In the rows, 128 means zero.
The rows of Z fall into 4 groups, which share some directions, and each row is roughly a mix of its group's hidden directions, except some rows that fit no group.
Z, 141 rows:
[[143 124 120 141 155  89 135 191 165 120]
 [ 77 111 128  82 107  92  92 136 126 135]
 [108 180 110  91  97 107 140 146 146 163]
 [128  82 131 162 139 156  87  96  96 110]
 [133 170  90 145 150 146 147 184 123 145]
 [127 120 114 129 165 132 100 190  91 105]
 [131 101  97 165 113 103 162  81 104 112]
 [117 167  86 154 140 150  96 108 173 135]
 [104 127 141 103 163 114  91 119  66 137]
 [ 67 111 124 127  80 135 101 146 153 135]
 [137 189 104 128  81 105 152 123 137 146]
 [ 77 125 167  93 136 125 119 176 129 109]
 [145 116  97  98  95 100 179 133 164 127]
 [124  87 177 150 156 107  80 128 120 129]
 [158 117 114 168 127 124 178 173 123 100]
 [163  90 108 162 174 141 121  97 108 109]
 [162 114 133 125 151 107 185 105 146  86]
 [147 175  77 109 142 104 144 133 136 166]
 [164 191 128 141 130  89 124 131 116 159]
 [128  81 178 114 120 123 121 106 180 126]
 [ 94 108 131 107 139  79 130 135 187 123]
 [107  95 177 139 140  98 162  99 157 145]
 [ 78 112 122  87 111  87 145 110 161 131]
 [139 132 146 120 172 181 135 178 133 112]
 [ 81 129 147  85 125 134  85 151 153 153]
 [129 162 100  98 108  91 148  80 108 146]
 [ 72 108 154 118 121 157 106 138 176 140]
 [178 110 166 163 149 127 146 122 102  94]
 [143 123 160 167 145 152  85 117  85 154]
 [194 135 119 140 110 139 111 122  79 146]
 [130 169 110  83  76 128 143 104 143 145]
 [102  71 168 107 143 113 123 143 123  90]
 [125 112 131 154 144 102  64 165 113 152]
 [159  77 130 163 124 144 133 134 124  73]
 [114  73 138 101  90  98 115  92 112 124]
 [118 101 119  99 137  92  91  69 138 134]
 [102 118 154 152 117 158 125  94 162  75]
 [ 96 147 129 110 129  80 118 186 123 152]
 [125 144 137  93 105  80 179 148 150 110]
 [152 159 131 128  62 163 140 115 105 142]
 [118 134 159 106 104 126 114 143 178  72]
 [139 169 155 118  94 128 173 176 124 124]
 [177 179  90 141 117 138 130 145 124 160]
 [138 196 105 128  85 105 129 138 140 145]
 [164  93 162 131 148 176 131 140 113  92]
 [123  87 173 130 160  87  91 134 126 143]
 [146  89 170 159 152 123 135 124  81 102]
 [103 119 143 136 133 106  57 118 114 163]
 [140  94 137 163 160 158 105 130  75 114]
 [132 107 134 129 173 103  69 162 112 137]
 [117  57 127 125 134 106 151 116 135  87]
 [128  86 152  93  90 130 134 121 168  91]
 [142 100 158 132 127 169 167  95 113  86]
 [116 177  82 106 101 108 145 127 138 166]
 [120 156 113 142 115 166  81 163 102 161]
 [186 101 119 150 158 154 139 101  98 117]
 [152  93 120 148 189 152  94 139 113 122]
 [165 170  80 122 152 157 135 155 108 133]
 [101 173 119  74  98 110 154 130 125 149]
 [ 68 109  88 122 109 123 142  95 150 147]
 [140 113  70 125 147 157 143 114 164  90]
 [169 113 109 138 178 130 132  79 100 138]
 [ 95 126 155 119 100 114  72 154  99 153]
 [138  64 162 123 145 138 133 109  84 130]
 [141 120 143 176 164 138 128 180  99 108]
 [132  77 156 161 149 153 143 132 124  80]
 [ 85 135 105  85  92  95 104 126 152 145]
 [154 112 144 127 116 121 162  60 139 100]
 [154 142  86 110 138 126 194 134 152 115]
 [171 107 119 115 162  75 105 127 162 129]
 [137 143 177 138 157 136  88 155  98 161]
 [195 126 149 147 160 133 142 100 102 119]
 [152  98 134 159 180  93  97 155 132 131]
 [123  76  95 127 177 107  96 109 121 132]
 [110 107 165 131 164  91 111  98 173 118]
 [ 92 149 123  93  75 133 158 118 160 113]
 [127 106 125 152 149 186 104 167 104 106]
 [ 67 166 106 108 129 120 151 166 133 133]
 [ 87  73 144 128 123 120 148 103 165 101]
 [150 173 115 121 115 131 118 153  83 177]
 [ 59 107 116 116  92 114 153 135 150 130]
 [ 84 145 104  85  80 136 136 100 135 144]
 [102  72 149 116 172 152 109 130 124 101]
 [120  96 141 124  98  78 162 111 149  88]
 [124 124  62 104 147  91 144 125 159 144]
 [138 123 155 126 189 106 153 166 138  98]
 [102 178 133 119 112  74 159 128 145 150]
 [159 157 113 125  68 110 142  91 109 146]
 [137 180 101 100 138  92 149 133 153 166]
 [ 95  70 159 141 138 159 108 132 144 100]
 [ 91 178 112 132 108 108  95 125 154 165]
 [130 185 112 112 103 124 116 150 104 178]
 [ 78  96 104 111 106 128 132 102 169  99]
 [129 144 101 173 125 170 128 153  79 146]
 [102 121  82 110  91 125 170 128 135  85]
 [158 127 182 169 122 143 151 165 146 116]
 [115  87 186  99 156 115 122 136 140  98]
 [156  98 137 145 197 133  98 135 109 127]
 [118 129 145 116 140  73  95 169 136 168]
 [171 131  81 165 177 119 117 138 127 130]
 [ 61 125 127  82 112 110 144 106 137 120]
 [120 128 115 188 146 150 142 173 158 111]
 [128 123  73 101 119  86 173 111 117 139]
 [149 156  83  94 123 104 133 128 149 179]
 [ 70  82 141 104 130 108 143 109 136  98]
 [135 161 129 130  97 128 124 202 111 146]
 [111 177 102  90 107 122 123  93 127 168]
 [ 91 158 159 103  83 126 148 147 165 120]
 [ 86 149 127 104 167 115  89 126  94 160]
 [ 94 117  86 138 123 184  97 128 157 124]
 [ 91 144 143  64  95 112 138 113 145 140]
 [149 157  99 131 118  89 108 150  89 172]
 [184 162 103 153 156 132 136 156 104 143]
 [147 151  65 101 135 111 169 139 137 148]
 [ 82 116 106  99 123 104 125  83 172 130]
 [130  87 139 157 125 103 178  95 124  94]
 [123  80 140 148 179 113 102 101  97 128]
 [ 64 126 112 121 117 161 103 158 159 129]
 [ 58 129 148 106 117 104 123 138 167 125]
 [ 84 110 133 116  90  80 157 104 152 129]
 [ 79 100 141  75 108 106 145 119 134 100]
 [110 151 152 107  65 111 168 110 127 139]
 [120 165 148 113  99 107 190 154 133 142]
 [ 89 117  73 124 138 117  89 166 144 135]
 [115 129 193 137 100 164 137 120 131  91]
 [149 169 111 100 115  83 155  98 156 147]
 [ 69 115 130 109  98 111 154  94 161 123]
 [ 80 118 148 106 148  68 120 150 145 130]
 [ 88 112 144 146 106 166  87 124 169 146]
 [ 67 125  94 123  99 133 104 107 163 141]
 [135 132 153 135 132 147 179  78 158  97]
 [148 188 144 144 113 171 167 133 135 131]
 [132  86 122 127 133 113 166 103 162  74]
 [ 76 103  98 114 133 107 123  83 109 157]
 [ 99  84 156 157 158 135 122 148 112  83]
 [133  81 164 161 129 159 122 138 113  81]
 [ 89  84 141 164 158 140 118 145 149  92]
 [160 142 101 140 123 123 127  84 168 177]
 [173  97 102 141 141 129  81 108  91 141]
 [152 158 121 123  86  89 167  88 119 140]
 [ 80  81 160 121 135 135 114 121 161  95]]
Each list below has two rows that fit no group; the rest each fit one group, if only roughly. Name those rows in the order they come.
  * J_704: [121  78 109 147 184 117 101 133 109 108]
  * J_568: [108 136 103 136 126 174 102 179  89 135]
  * J_304: [119 106 123 142 100 101 183 110 164  93]
  * J_789: [143 165  93 161 169 134 112 164 113 154]
  * J_816: [ 70 108 130 101  93 108 122  86 141 121]
  * J_468: [127 179 112 117 107  77 157 159 129 145]
  * J_778: [ 84 152 116  98 110 114 171 147 169 137]
  * J_827: [124 157  54 110 111 130 155 139 144 132]
  * J_527: [124 152 148 155 137 172  93 146 105 177]
  * J_966: [ 74  86 156 139 107 135 109 110 133  90]

J_816; J_966
  * J_858: [105 143  50 112 130 138 157 126 131 132]
  * J_447: [144 106 166 180 138 149 137 156 146  89]
  * J_861: [164 133 102 149 168 130 101 177  98 135]
  * J_384: [118 101 155 147 157 174  78 151 112 129]
  * J_134: [177 156 128 164 141 140 138 183 119 137]
  * J_272: [154 133 105 151 117 146 186 101 112  89]
  * J_381: [120  79 100 149 167 130 111 125 105  82]
  * J_478: [108 117 133 148 150 138  88 190  94 130]
  * J_59: [139 116  91 110 107  74 145  81 136 112]
  * J_177: [120 162 145  84 106 118 129  76 125 164]

J_272; J_478
  * J_278: [ 88 122 145 111 123 118 105  60 136 151]
  * J_694: [157  99 105 135 164 132 106 178  89 130]
  * J_255: [175 155 116 136 152 102 139 179 114 157]
  * J_52: [120 100 147 145 160 141  81  75 137 143]
  * J_687: [131 115  88 110 124  84 166  84 126 102]
  * J_695: [152  89 133 146 167 166  81 123 106 132]
  * J_899: [147 197  96 137 110 157 153 136 136 128]
  * J_39: [140  94 162 149 163 112 131  86 137  84]
  * J_800: [110 138 172  88  88 120 166 135 160 126]
  * J_963: [ 86 176  99 125 102 111 156 135 156 151]
  * J_138: [103  96 180 124  88 124 118  89 110 111]
  * J_118: [124 192 107 103 121 114 153 142  98 160]

J_39; J_138
  * J_95: [ 92  94 176  82 132  98 131 111 121 122]
  * J_588: [129 179 132 146 102 142  88 159 100 160]
  * J_939: [177 125 159 156 172 160 114 141 109 110]
  * J_605: [180 123 137 151 164 124 164 167 134 104]
  * J_226: [112 108 128 143 183 172  91 150 109 126]
  * J_992: [133 166  93  90 115  89 173 122 141 137]
  * J_869: [150 177 132 130 122 169  95 166 144 154]
  * J_978: [167 134 121 143 126 133  89 182  98 159]
  * J_606: [152 129 142 127 167  62 101 149 115 136]
  * J_103: [101 151 115  74  90 123 170 137 149 137]
  * J_955: [128 134  56 113 139 121 156  97 156 123]
  * J_56: [ 84 119 156 121  93 102  83 116 128 162]
  * J_286: [120  87 164 168 159 150  89 123 134 105]
  * J_582: [121  75 155 140 145 145  89 110 111  86]

J_226; J_978
